Here are some points, one per row:
array([-0.87, -0.92,  1.31,  0.01, -0.72,  0.15,  1.30,  0.62,  0.74,
        1.51,  0.58,  3.19, -0.09,  0.38,  0.40,  0.16, -1.16, -1.35,
        1.21, -0.14,  0.69,  0.14,  0.00, -0.11])
array([ 1.27,  1.19,  1.06, -0.23,  0.03,  1.26,  0.57,  0.21,  1.25,
        0.87, -0.90, -0.19, -1.39,  0.90, -0.99, -1.44,  1.05,  0.08,
       -1.23, -0.11,  1.57,  0.84,  0.86,  1.66])
array([-0.08,  1.26, -1.82, -0.81, -0.43, -1.04, -0.09, -0.27,  0.18,
        1.24,  0.71,  0.74,  0.43,  0.28, -0.57, -1.17, -0.08, -0.59,
       -0.13,  0.78,  0.36,  2.97,  0.13, -1.01])
array([-1.41, -0.25, -0.91, -0.54,  1.00, -0.03, -0.37, -0.92,  1.15,
        0.22, -1.16, -0.20,  0.81, -1.09, -1.60,  0.92, -0.42, -1.22,
       -1.21, -1.08, -1.34, -1.25,  0.02, -0.49])
array([ 0.01, -0.88,  0.22,  2.54, -0.51, -0.14, -1.92, -0.42, -0.05,
       -1.23, -0.99,  0.31,  0.11,  0.34,  0.15,  0.91, -0.29, -1.44,
        0.14,  0.43,  1.15,  0.59, -0.79,  1.07])
array([ 1.09, -0.32, -1.01,  0.08,  1.06, -0.06, -0.96, -0.51, -1.49,
        0.93,  1.36,  0.16, -0.05, -0.33, -0.79, -0.17,  1.19, -0.47,
        0.36, -0.71,  1.00, -0.94,  2.34,  1.53])
array([-0.79, -1.16, -0.97,  1.95,  0.95, -1.92,  1.21, -0.68,  1.42,
       -0.29, -0.73, -0.19,  0.85, -0.22, -0.80,  0.28,  1.32, -0.87,
       -0.52,  0.34, -0.61,  0.06, -0.23,  0.46])
array([ 1.67, -1.69, -0.28,  0.27,  0.76, -1.72, -1.08, -0.08,  0.42,
        1.46,  1.06, -0.77, -0.67,  0.38,  0.35, -1.07,  0.03,  1.19,
       -0.50, -0.18,  0.45, -0.95,  0.29, -1.83])
array([-1.08,  0.08, -1.26,  0.05,  0.02, -0.09,  1.16,  0.19, -1.84,
       -0.89, -1.54, -0.98, -0.39, -1.04, -0.84, -0.42,  0.72,  0.19,
       -0.49,  3.46,  0.16,  0.37,  0.02, -1.06])
array([-0.74, -1.24,  1.23,  0.16,  1.35,  1.20,  1.25,  2.94, -0.30,
        0.29,  0.53,  0.49, -0.29, -0.33, -1.46, -1.52, -0.72,  0.22,
        1.12, -0.58, -1.58, -0.92, -0.31, -0.57])
array([-0.93,  0.04,  1.68, -1.04,  0.70, -0.16,  0.94, -1.51,  0.55,
        1.63, -1.25,  0.80,  1.41, -0.15, -0.83,  1.30,  0.92,  0.71,
        0.06,  0.58, -0.47, -0.92, -0.54,  0.57])
array([ 1.74, -0.03, -1.49, -0.11, -0.17,  1.71, -0.09, -0.99,  1.40,
        0.62, -1.09, -0.58, -0.37,  0.59,  0.44,  1.42, -0.50, -0.75,
        1.99, -0.14, -1.04,  0.01, -0.33, -0.15])
array([-0.74, -0.49, -0.09, -0.38, -1.41, -0.40, -1.04, -0.78, -1.27,
        1.31,  0.96, -0.37, -1.36, -1.48, -1.02, -0.61, -1.03, -0.56,
       -1.29, -0.93, -0.87, -0.25, -0.53,  0.36])
array([-0.20, -1.09, -1.59, -0.29, -1.67,  1.20,  1.56, -0.95,  0.38,
       -1.78,  0.14, -0.31,  0.85, -1.35, -1.25, -1.08, -1.42,  1.44,
       -0.24, -1.43,  1.36,  0.52,  0.41, -1.09])
array([ 0.07, -1.23, -1.51, -0.31,  0.81,  1.10, -0.28,  2.49,  1.02,
       -1.06,  0.70,  1.38,  0.71,  0.42, -0.42,  1.67,  0.45,  0.87,
       -0.84, -0.13, -0.85, -0.03, -0.12,  0.02])
array([ 0.77,  0.91, -0.12, -1.40, -0.50, -0.70, -0.96, -0.79,  0.61,
        0.66,  0.90, -0.05, -1.07, -0.93,  0.53, -1.46,  0.89, -0.21,
       -0.06, -0.83, -1.82,  0.63, -0.49,  0.33])
array([ 1.39,  0.26, -1.05, -0.52, -0.55, -1.24,  1.68,  1.23,  0.03,
        0.10, -0.16, -0.34,  0.84, -0.71,  2.81,  1.02, -0.73, -0.57,
       -1.30, -0.47, -0.96, -1.19, -0.82,  2.19])
array([-0.01,  0.10,  1.32, -0.89, -1.00, -1.15,  0.81,  0.26,  0.42,
        0.96,  0.80, -1.43,  2.13, -0.24,  0.25, -0.72, -1.26,  1.19,
       -0.06, -0.01,  1.01,  2.29, -0.52,  0.67])
array([-1.20, -0.18, -0.31,  1.38,  1.35,  1.60,  0.47, -0.07, -1.68,
        0.73, -0.91, -1.85,  1.38,  0.23,  0.44, -0.68,  0.05,  0.30,
        1.47, -0.40,  0.67, -0.30, -1.52,  0.63])
array([-0.70, -0.67, -0.15,  0.10, -1.67, -1.16,  1.56, -0.28, -0.10,
        0.10, -0.94, -0.85, -1.56,  1.17,  0.63,  0.01,  1.57, -0.88,
        2.79,  0.87, -0.13, -0.21, -0.17, -0.43])
array([-0.03,  0.69, -0.28, -1.14,  1.26, -0.16, -0.25, -0.22,  0.93,
       -0.06,  0.50, -0.59, -1.82, -1.00, -0.59,  1.62,  0.47,  0.12,
       -0.09,  1.71,  2.82, -0.55, -0.41,  0.14])
array([-1.06, -0.35, -0.05, -1.22,  0.07, -0.27, -0.69,  1.98,  1.37,
       -1.00, -1.37, -0.21,  0.12,  1.13,  0.69, -0.48, -1.57, -1.33,
        0.47, -0.32,  0.26, -1.35, -0.03, -0.85])
array([ 1.33,  1.51, -0.46,  0.29, -0.08,  0.24,  0.11, -0.31, -0.97,
       -1.31,  2.13, -0.84,  1.60, -0.86, -0.28,  1.01, -0.29, -1.79,
        0.38,  1.65, -1.38,  0.10,  0.51,  0.32])
array([ 1.01, -1.18,  1.57, -0.42, -0.71, -0.91, -1.02,  0.00, -1.06,
        0.84,  0.13, -1.12, -1.25, -1.22, -0.22,  0.08, -1.09,  0.99,
       -0.76, -0.70, -0.51,  2.03,  0.62,  0.05])
array([ 0.95, -0.27, -0.76, -0.38, -0.20,  1.06, -0.93, -0.64, -1.47,
       -0.10, -0.96,  0.74,  1.52,  0.69,  0.50,  0.14,  1.16,  0.93,
       -0.98, -0.80,  0.06,  0.02,  3.40, -0.35])
array([ 0.66, -0.36,  1.90, -0.51,  1.19,  0.81,  1.06, -0.29,  0.73,
       -1.48, -0.48, -0.14,  1.11, -0.95, -0.82,  1.04,  1.59, -0.28,
        0.06, -0.16,  1.60, -0.02, -0.93, -0.84])
array([-0.51,  0.69,  1.27,  1.03, -0.18,  1.24, -1.52, -0.49,  1.90,
       -0.14,  0.19, -0.15, -0.87,  0.36, -0.23, -0.15,  0.58,  1.33,
       -0.24,  1.88, -0.21, -0.19,  0.72,  0.02])
array([ 0.02, -0.24,  0.11, -0.80, -1.66, -0.06, -1.87,  1.59, -0.23,
       -0.98, -1.13,  1.34,  0.38, -1.09,  0.85, -0.44,  1.05, -0.78,
        1.26, -0.60, -0.46, -0.88, -1.06, -0.92])
array([-0.17,  0.03,  1.05, -0.79, -0.23,  0.53,  0.55, -0.44, -1.04,
       -1.31,  1.17, -0.98, -0.98,  2.44,  1.44, -0.62, -1.04,  0.21,
       -0.98, -0.04, -0.31,  0.16, -0.55, -1.88])
array([ 1.23,  0.03, -0.18,  0.59,  1.40,  1.17,  0.19, -0.48, -0.09,
       -0.30, -0.17,  2.32, -0.32, -0.37,  1.26, -0.93, -1.50,  0.48,
       -0.25,  0.15,  0.13, -0.54, -0.26,  1.92])
array([-1.53,  0.51,  0.18,  0.91,  1.85, -1.56, -0.05,  0.11, -1.26,
       -0.46, -0.07,  0.88, -0.59, -0.40,  1.59,  1.31, -1.25, -0.49,
        1.36, -1.20, -0.50,  0.56,  0.56,  0.55])
array([-0.09,  0.83,  0.74, -1.35, -0.82, -1.54, -0.95, -0.71, -1.19,
       -1.76,  0.81,  0.22, -0.57,  2.99, -1.49, -0.68,  0.01,  1.27,
       -0.01, -0.22, -0.44, -0.76, -0.92,  0.94])
array([-2.26,  1.29, -0.29,  0.64, -0.27,  0.26,  0.14, -0.02,  0.36,
        1.19,  1.52, -0.27,  0.20,  1.40,  1.29,  0.33,  1.34,  0.97,
       -0.88, -0.17,  0.75,  0.21,  1.57,  0.23])
array([ 1.20,  3.13,  0.96,  3.14, -1.02,  0.75, -0.49,  0.24, -0.83,
       -0.51, -0.34, -0.15, -0.81,  0.08,  0.59,  0.41, -0.02,  1.11,
       -0.62, -0.49, -0.57, -0.26, -0.91, -2.11])
There is one direction along which these points spread out most. Take the direction at right angles to it along which they spread out most. Go by this last direction. How far along it is each point below, from 0 to 99? 50 is the average, and the first point above lies past it. One standard deviation of the points above along it is 16.
array([-1.41, -0.25, -0.91, -0.54,  1.00, -0.03, -0.37, -0.92,  1.15,
        0.22, -1.16, -0.20,  0.81, -1.09, -1.60,  0.92, -0.42, -1.22,
       -1.21, -1.08, -1.34, -1.25,  0.02, -0.49]) >> 44
array([ 0.01, -0.88,  0.22,  2.54, -0.51, -0.14, -1.92, -0.42, -0.05,
       -1.23, -0.99,  0.31,  0.11,  0.34,  0.15,  0.91, -0.29, -1.44,
        0.14,  0.43,  1.15,  0.59, -0.79,  1.07]) >> 44
array([ 1.01, -1.18,  1.57, -0.42, -0.71, -0.91, -1.02,  0.00, -1.06,
        0.84,  0.13, -1.12, -1.25, -1.22, -0.22,  0.08, -1.09,  0.99,
       -0.76, -0.70, -0.51,  2.03,  0.62,  0.05]) >> 65
array([ 0.66, -0.36,  1.90, -0.51,  1.19,  0.81,  1.06, -0.29,  0.73,
       -1.48, -0.48, -0.14,  1.11, -0.95, -0.82,  1.04,  1.59, -0.28,
        0.06, -0.16,  1.60, -0.02, -0.93, -0.84]) >> 26
array([-0.79, -1.16, -0.97,  1.95,  0.95, -1.92,  1.21, -0.68,  1.42,
       -0.29, -0.73, -0.19,  0.85, -0.22, -0.80,  0.28,  1.32, -0.87,
       -0.52,  0.34, -0.61,  0.06, -0.23,  0.46]) >> 31
array([ 0.07, -1.23, -1.51, -0.31,  0.81,  1.10, -0.28,  2.49,  1.02,
       -1.06,  0.70,  1.38,  0.71,  0.42, -0.42,  1.67,  0.45,  0.87,
       -0.84, -0.13, -0.85, -0.03, -0.12,  0.02]) >> 53
array([-0.20, -1.09, -1.59, -0.29, -1.67,  1.20,  1.56, -0.95,  0.38,
       -1.78,  0.14, -0.31,  0.85, -1.35, -1.25, -1.08, -1.42,  1.44,
       -0.24, -1.43,  1.36,  0.52,  0.41, -1.09]) >> 48
array([-0.51,  0.69,  1.27,  1.03, -0.18,  1.24, -1.52, -0.49,  1.90,
       -0.14,  0.19, -0.15, -0.87,  0.36, -0.23, -0.15,  0.58,  1.33,
       -0.24,  1.88, -0.21, -0.19,  0.72,  0.02]) >> 30
array([-0.01,  0.10,  1.32, -0.89, -1.00, -1.15,  0.81,  0.26,  0.42,
        0.96,  0.80, -1.43,  2.13, -0.24,  0.25, -0.72, -1.26,  1.19,
       -0.06, -0.01,  1.01,  2.29, -0.52,  0.67]) >> 56
array([ 0.95, -0.27, -0.76, -0.38, -0.20,  1.06, -0.93, -0.64, -1.47,
       -0.10, -0.96,  0.74,  1.52,  0.69,  0.50,  0.14,  1.16,  0.93,
       -0.98, -0.80,  0.06,  0.02,  3.40, -0.35]) >> 38
array([-0.03,  0.69, -0.28, -1.14,  1.26, -0.16, -0.25, -0.22,  0.93,
       -0.06,  0.50, -0.59, -1.82, -1.00, -0.59,  1.62,  0.47,  0.12,
       -0.09,  1.71,  2.82, -0.55, -0.41,  0.14]) >> 19
